In the rows, zero is written as 128.
Each path below is one point turned by a fixed rotation once a step. After each direction that follows a path, write how fast that rotation turns it, in degrees a step (0 if it stays still).
Each turn is a multiple of 5 degrees from 10 to 175, or 0.
Each row of a path follows its step; steps can be skipped.

step 0: [106 117 146 125 123 138 136 117 117 145 124 137 131 121 126 118 134 110
 127 125 123 129 109 124 130 130 116 116 127 118 132 131 121 127 120 125
 119 130 135 125 127 129 130]
step 1: [136 144 130 129 142 128 126 125 133 134 132 141 114 126 122 121 127 125
 118 116 105 126 134 134 128 138 122 118 116 140 122 132 127 140 137 120
 118 142 115 136 122 137 126]
step 2: [137 120 118 115 119 124 131 122 121 141 127 133 138 126 119 133 116 129
 141 124 124 139 107 133 139 126 111 125 104 136 132 125 134 129 125 140
 128 123 124 127 138 127 120]
step 3: [120 123 152 127 144 137 144 134 127 147 123 128 116 121 134 125 133 128
 126 132 126 123 106 120 124 125 129 123 124 120 117 127 118 142 122 123
 127 133 113 127 138 128 130]
step 4: [126 146 125 122 133 127 124 129 149 129 121 135 122 122 141 122 120 116
 125 114 124 139 124 141 128 130 121 118 107 128 129 128 119 123 138 135
 131 136 126 146 119 137 121]
step 5: [126 112 139 118 127 131 129 124 130 132 124 129 133 120 124 138 113 121
 137 122 110 134 119 138 133 131 108 121 130 137 119 123 127 120 118 123
 119 124 128 124 142 106 118]
step 6: [136 138 142 131 140 128 128 130 138 142 129 119 118 126 123 122 134 122
 132 136 134 118 114 120 123 131 135 114 117 125 118 134 129 139 138 131
 103 133 123 124 133 130 109]
step 7: [123 134 132 126 121 123 124 126 125 141 125 124 132 115 133 131 127 135
 135 124 133 138 124 151 138 142 115 121 112 117 118 130 131 115 135 136
 134 134 114 146 116 127 128]
step 8: [115 129 131 119 140 122 138 134 123 135 117 129 122 140 125 130 127 127
 136 122 119 130 122 133 129 143 120 117 127 129 115 123 122 131 108 115
 127 140 141 125 151 117 117]
step 9: [129 137 135 124 112 128 124 121 137 135 128 133 121 125 131 116 142 124
 126 122 136 135 117 128 132 129 124 106 118 127 132 139 115 137 130 126
  98 128 131 127 117 126 123]
step 10: [126 128 131 134 127 119 128 117 126 147 130 124 121 124 116 133 110 138
 122 116 109 126 126 135 136 148 116 132 118 127 114 131 130 123 119 127
 128 124 113 134 113 127 123]
step 11: [137 130 128 114 129 122 144 143 130 133 126 138 117 143 133 133 126 125
 147 130 134 121 115 129 140 141 124 130 108 135 121 133 125 146 125 132
 125 135 136 125 140 127 120]
[126 125 123 125 131 129 129 129 132 129 132 127 130 130 128 131 128 131
 128 124 130 129 129 129 130 129 130 127 128 127 133 129 125 125 131 130
 122 131 124 128 129 130 131]
140
[130 126 129 126 129 130 131 129 134 127 128 130 125 127 132 130 121 127
 127 127 127 128 125 126 128 122 130 132 127 131 129 127 126 130 127 130
 131 124 125 129 128 127 129]
40
[126 127 133 123 135 129 130 130 131 133 126 127 129 128 127 128 128 131
 130 128 126 123 133 126 125 130 129 129 129 130 126 127 130 129 125 126
 127 128 131 126 127 130 131]
145
[126 126 127 129 129 129 124 129 130 126 132 132 127 125 126 130 126 133
 122 129 130 131 129 132 125 132 126 129 126 131 125 123 129 129 127 132
 130 128 131 129 127 130 126]
125
[128 129 129 129 131 127 129 130 130 123 130 133 127 126 129 120 130 131
 128 128 130 126 128 129 125 128 129 126 124 130 126 133 129 126 132 126
 127 124 126 126 130 127 130]
135
